One vector is turned by the same rotation once a tick. Each row is the vector after some number of ticks, and that number follows the row.
The counts run from 0 to 400.
[104 152 123 140 132 104 123 169 131 158  82 125 125 107  86 127 153 111
 150 176 120  77 152 121 170 175 148 147 160 143 116 126 136 156 116 154
 124 107 144 152 120 141 106 100 156 151  83 143 106 167 201 120 135 158
 159 106 158 111  99  74 142 125 111 127 122  94 107 148 136]  240
[ 76 139  88 117 132 129  97 134 110 155  78 107 136 126 115 115 144 104
 147 164  98  85 119 106 163 157 116 100 144 191 122 135 148 156 152 144
  87 137 117 181 141 144 136  94 155 138 118 106 108 149 160 112 113 127
 185 138 131  84  91  95 163  78 118 156 143 140 108 131 110]  93
[108 185 121 126 140 165 169 121 123 171 123 139 115 155 144 152  89 126
 149 161 122  96 114 157  96 136 143 100  95 162 149 143 139 121 119 153
  81  92 124 125 108 142  81  96 157 165 140 108  74 124 128 123 100 155
 131  96 113 124  75  75 144 147  62 139 146 132 114 145 124]  181
[124 170 201 129 134 114 154 147  93 148 107 110 105 146 139 131 130 153
 146 131 119 101 164 141  86 112 181 115 126 124 144  97 131 130 125 151
 112  94 136 123 127 157 137 120 170 126 114 166 115 136 110 135 107 171
 102 107  90 178  61  99 108 126  98 133 154 152 123 113 145]  175
[114 142 184 115 117 109 134 173  76 124  56  75 136 107 105 134 177 128
 162 153 129  82 144 104 161 142 152 125 172 149 142 115 151 150 141 143
 139 110 149 161 129 139 144 109 158 101 119 186 125 172 170 129 152 161
 148 123 148 138 120  86 133  95 110 122 135 123 110 119 137]  238
[135 171 185 109 113  94 135 133 113 130  81 117 122 104  99 133 146 162
 175 128 120  83 140 123 139 135 131 129 149 106 121  61 136 175 152 146
 115 125 113 121 129 164 132  83 159 110  73 158 107 178 142 159 121 175
 133 115 114 166  84  98 107  84 137 156 139 118 112  87 117]  276
[ 88 126  85 147 108 115 127 141 100 143  91 118 138 132  97 115 115  94
 152 167 122  87 113 152 148 101 146 137 117 169 139 162 136 140 132 155
  97  82 121 183 128 123 134 122 163 194 112 118 121 139 171 108 134 161
 162  99 149 117  79  92 135  93  62 117 137 134 114 143 137]  341
[ 92 147  97 120  95 119 147 182 155 118 113 100 110 121 119 146 192 120
 193 174 151  97  85 114 111 165 119 101 156 159  89 140 151 156 124 169
 103 128 116 114 123 142 118  82 143 132 143 155  84 112 127 143 119 153
 117 114 124 125 141  79 135  95 112 162 150 120 112 137 113]  114
[115 188 168  88 116 137 166 139 125 155  72  92 101 130 146 144 137 156
 175 126 125  86 131 158 106 136 122 113 173 153 147 166 164 106 136 155
 135 131 135 155 119 141 128 138 118  89 144 134  82 139  79 143  91 136
 160 113 101 135 122  75 142 116 128 182 120 121 109 113  97]  394
[ 38 153  97  92 135 119  96 184 101 152  82 111 126 134 136 120 157 114
 135 165 125  93 134 115 136 188 130 130 160 147 113 147 134 132 107 121
 118 118 149 141 148 157 122  93 149 154 126 147 105 132 161 120 133 138
 175 165 128  99 108  83 147 136  99 138 149 103  79 189 109]  228
[157 153 175 137 117  91 134 120 115 136 113 109 148 148 136 136 150 162
 145 129 104 110 120 126 116  82 168  89 114 167 159 103 162 165 167 151
  79 120 103 133 151 152 143 123 181 135 123 145 128 140 137 127 133 185
 113 109  95 163  81  97 113  67 113 148 149 149 127 102 136]  310
[143 183 162 146 118 121 139  96  79 132  79 130 114 136 102 136  82 150
 174 127 109  80 127 143 129  77 136 148 115 157 152 102 140 133 146 144
  94 102 121 170 140 152 130 131 154 161  67 124 119 134 138 134  99 168
 133 117 119 156  50  76 101 108  92 123 132 142 100 119 134]  167
[144 184 148 137 131  98 146 147 111 155  97 137 112 100  87 111 143 141
 192 135 121  78 140 141 125 135 142 134 135 105 111  63 120 164 154 147
 106 109 116 147 138 143  95  81 139 137  50 126  91 166 168 160 123 179
 141 106 103 167  81  82 111  98 120 127 140 121 126 104 131]  277
[ 73 176  92 155 113 139 133 140 116 132 117 127 117 175 111 129 122 121
 191 148 103 115 110 131 100 134 135 132  98 149 150 143 118 138 161 162
  61 126 137 146 145 127 134 104 130 171 105 147  97 108 136 126 146 160
 119 133 141 108  96  96 114 102  43 104 117 158 121 158 136]  328
[125 184 179 135 113 109 153 137  92 140  96 110 120 124 140 110 132 164
 135 118 103 119 105 163 159  69 144 117 149 166 159 147 151  88 168 144
 127  78 120 142 157 165 126 136 132 116  98 132 112 119 130 128 139 190
 158 133 130 166  95 105  84  81  95 113 141 113  85  97 112]  23
[130 184 172 135 143 119 157 171 118 160  89  99 106 109 109 125 162 127
 162 142 132  80 167 164 110 157 160 144 148 109 111 123 111 132 110 175
 132  95 151 138 109 117 110 118 144 131  82 178 107 147 133 130 113 189
 116  92 117 149 111  74 128 145  99 147 146 128 133 136 149]  387
[ 57 146 106 116  98 153 132 136 125 152  95 120 127 167 155 152 119 147
 166 162 110 118 100 126 136 132 112 115 112 179 149 155 133 146 151 117
  85 148 118 152 151 164 146  96 167 138 154 110  91 117 102 121 139 145
 132 169 113 106  93  97 122  85  64 142 140 141  97 177 103]  330
[143 157 150 170 124  90 138 146 120 134 135 127 135 133 133 137 140 137
 153 129 112 104 122 134 109 100 171 105  95 151 121  99 135 158 136 164
  66 113 101 125 144 145 113 117 178 152  90 139 114 135 166 134 137 208
  98  97 119 180  61 107 132  89  84 131 162 142 137 125 152]  311
[ 72 153 142  85 140 177 146 148  95 140  91 103 129 131 125 162 131 124
 165 183 108 101 132 104 105 185 155  84 147 149 148 147 139 120 133 158
 136 120 136 129 125 152 131  68 154 137 174 154  68 166 147 126 120 131
 150 101 126 114 101  92 147 132 116 147 148 155 110 151 109]  216
[105 146 163  94  90 122 150 128  95 130  34  82 122 102 107 133 133 130
 167 151 107  60 155 124 145 144 132 136 182 172 132 116 148 147 126 135
 160 115 147 180 110 140 154 131 156 140 111 152 113 161 143 137  86 150
 176 125 122 120  87  80 120  88 120 164 140 141 103 109 119]  377
[ 64 173  83 138 132 104  97 182 128 139 123  95 100 119 151 111 192 110
 156 147 107 105 147 119 108 163 145 109 126 157  90 152 114 134 130 157
  98 122 115 135 137 144 127  99 151 147 122 151 118 101 158 100 124 177
 147 138 103  89 137  87 169  91  85 148 159 140  99 136 132]  88
[ 92 158 136  96 101 129 168 134  98 111  65 107 109 139 129 154 135 169
 200 149 140  97  87 115 108 134  89 142 150 131 119 106 137 141 130 113
 111 126 124 117 141 158 146  80 142 136  88 159  82 111  92 185  90 177
 139 141  88 155 104  96  91 100 104 145 144 124  94 133 108]  153
[ 98 154 146 137 109  98 154 147 123 137  99 104 120 117 147 115 148 141
 109 152 122 118 104 122 185 101 146 124 144 192 139 122 170 109 105 118
 120  87 112  87 122 169  99 107 169 146  74 121 107  95 156 123 119 192
 152 126 126 146  96 102 110  98  87 102 167  99  72 115 124]  25
[111 130 151 105 116 127 131 127  84 142 101 131 146 152 114 149 136 161
 183 166 118 105 129 121  97 127 149 104 100 119 145  81 119 181 153 153
  85 113 117 130 140 162 151  81 190 149 121 150 102 166 128 143 137 173
 110 111  94 175  54 101 112  72 102 134 144 160 124 128 142]  314
[100 173 103 120 115 125 156 123 132 153  99 126 111 145 139 119 100 145
 176 152 150 109  73 161 122 129 103 156 126 147 118 150 133 128 113 127
 106 127 132 127 130 159 108 105 139 174  73  88  79  78  92 143  90 168
 169 146  78 135  76  86 113 117  85 145 151  92  88 150 112]  156
[106 217 174 138 122 107 154 169 116 114  73  87  79 138 127 137 170 169
 184 109 113  97 151 127 113 137 132 132 173 132 126 133 135 123 135 154
 120 122 143 139 136 147 122 140 106 113  78 185 127 120 102 139 102 180
 126 130 115 142 127  87 138 119 114 147 135 126 106 107 132]  399
[169 195 163 164 123  67 129 145 136 146 129 108 120  95 121  98 169 137
 147 119 110  85 137 150 152 101 140 125 147 154 123  97 145 147 162 177
 110 100 114 138 121 143  98 124 146 119  68 124 117 135 172 131 122 207
 129 111 107 143  94 100 111  89 121 137 140 108 108  94 145]  273
[104 174 122 131 110 134 127 166 119 118  83 103 101 148  92 126 165 157
 228 145 142  99 117 126 109 156 113 133 166 116 119 135 110 149 166 171
  90 130 131 176 140 140 151  88 121 133 111 167 101 144 128 158 139 163
 135 131 137 134 144  75 113  96  99 144 109 137 129 123 123]  116
[156 170 175 104 111 147 184 125 118 158  95 104 120 131 141 146 114 163
 181 143 135 108  90 189 113  98 120 128 156 137 153 146 148 111 162 182
 120 105 114 162 125 152 136 109 137 111 152  96  71 120  90 171 104 153
 136 101  94 171  93  97  90  99 134 175 119 121 128 105 110]  145
[ 77 165 132 118 110 148 124 140 110 153  89  96 138 168 151 133 131 168
 173 139  92 125 106 155 120 107 133 113 123 151 156 161 135 148 161 139
  84 135 126 185 175 155 167 109 157 136 137 128 112 127  99 114 163 163
 134 173 120 132  92 100 121  74  64 140 127 142 106 157 122]  331
[130 158 137 159 135  79 100 183 142 150 112 114 130 122 105 114 187 119
 155 148 116  77 152 137 135 141 163 111 130 147  95 120 141 189 126 177
  99 123 130 155 135 140 117 121 171 136  88 142 142 145 205 111 145 195
 126 106 119 130 100  74 147  90 119 158 150 112 136 146 153]  100
[ 87 131 121  90  96 108 115 175 145 133  95  73 132 136 165 125 189 129
 169 148 148 103  67 152 128 131 123 128 163 163 104 159 154 133 127 141
 124 138 103 143 139 166 132 117 132  98 137 134 108  96 101 127 127 175
 163 164  94 124 130 100 118  67 131 189 145 100  97 132 100]  123
[106 183 104 140 123  96 168 148 135 145 147 117  98 111 154 116 159 114
 162 176 136 112 107 122 103 167 141 110 142 156 111 104 130 130 125 170
  92 100 100  81 131 152  95  63 147 131  99 136  75 100 127 155  84 174
 134  86  92 157 123  99 129 103 131 157 171 131 116 109 127]  287
[112 184 152 157 126  91 124 177 118 140  90  85 121 108 131  94 173 122
 116 134 113  93 137 151 161 113 164 128 172 177 120 175 143 132 138 170
 133  89 134 170 129 132 118 145 146 119 113 153 134 142 179  90 145 195
 151 124 162 121 101  87 122 109 111 141 142 113 106 123 132]  235
[ 58 194  76 141 131 122 129 119  89 162 112 117  90 111 145  80 115 112
 136 148  85 103 157 133 128 150 151 141 109 140 124 116 117 114 121 134
  99  95 137 124 121 139 123  88 134 172  95 119 106 123 159 113 125 166
 168 143 117  94  95 116 136 112  68 108 152 147  73 126 118]  54
[ 89 166 120 116  99 113 170 146 140 108  99 107 103 145 144 141 131 149
 198 164 158 104  78 122 119 162 111 136 132 134 111 114 134 143  96 122
 101 129 123  92 130 154 115  77 143 139  85 154  83  83  94 171  88 174
 140 124 112 138 111  87 121  96  71 139 152 118  98 150 113]  152
[119 208 148 146 103  92 132 179 140 143 118 102  91 122 136  91 196 154
 170 108 112 101 128 176 134 138 126 127 151 132 108 150 132 125 155 163
 116 135 144 144 140 149 103 111 124  88  73 140 108 124 145 136 155 192
 139 144 115 138 132 105 112 104 111 152 127 103 108 107 122]  260
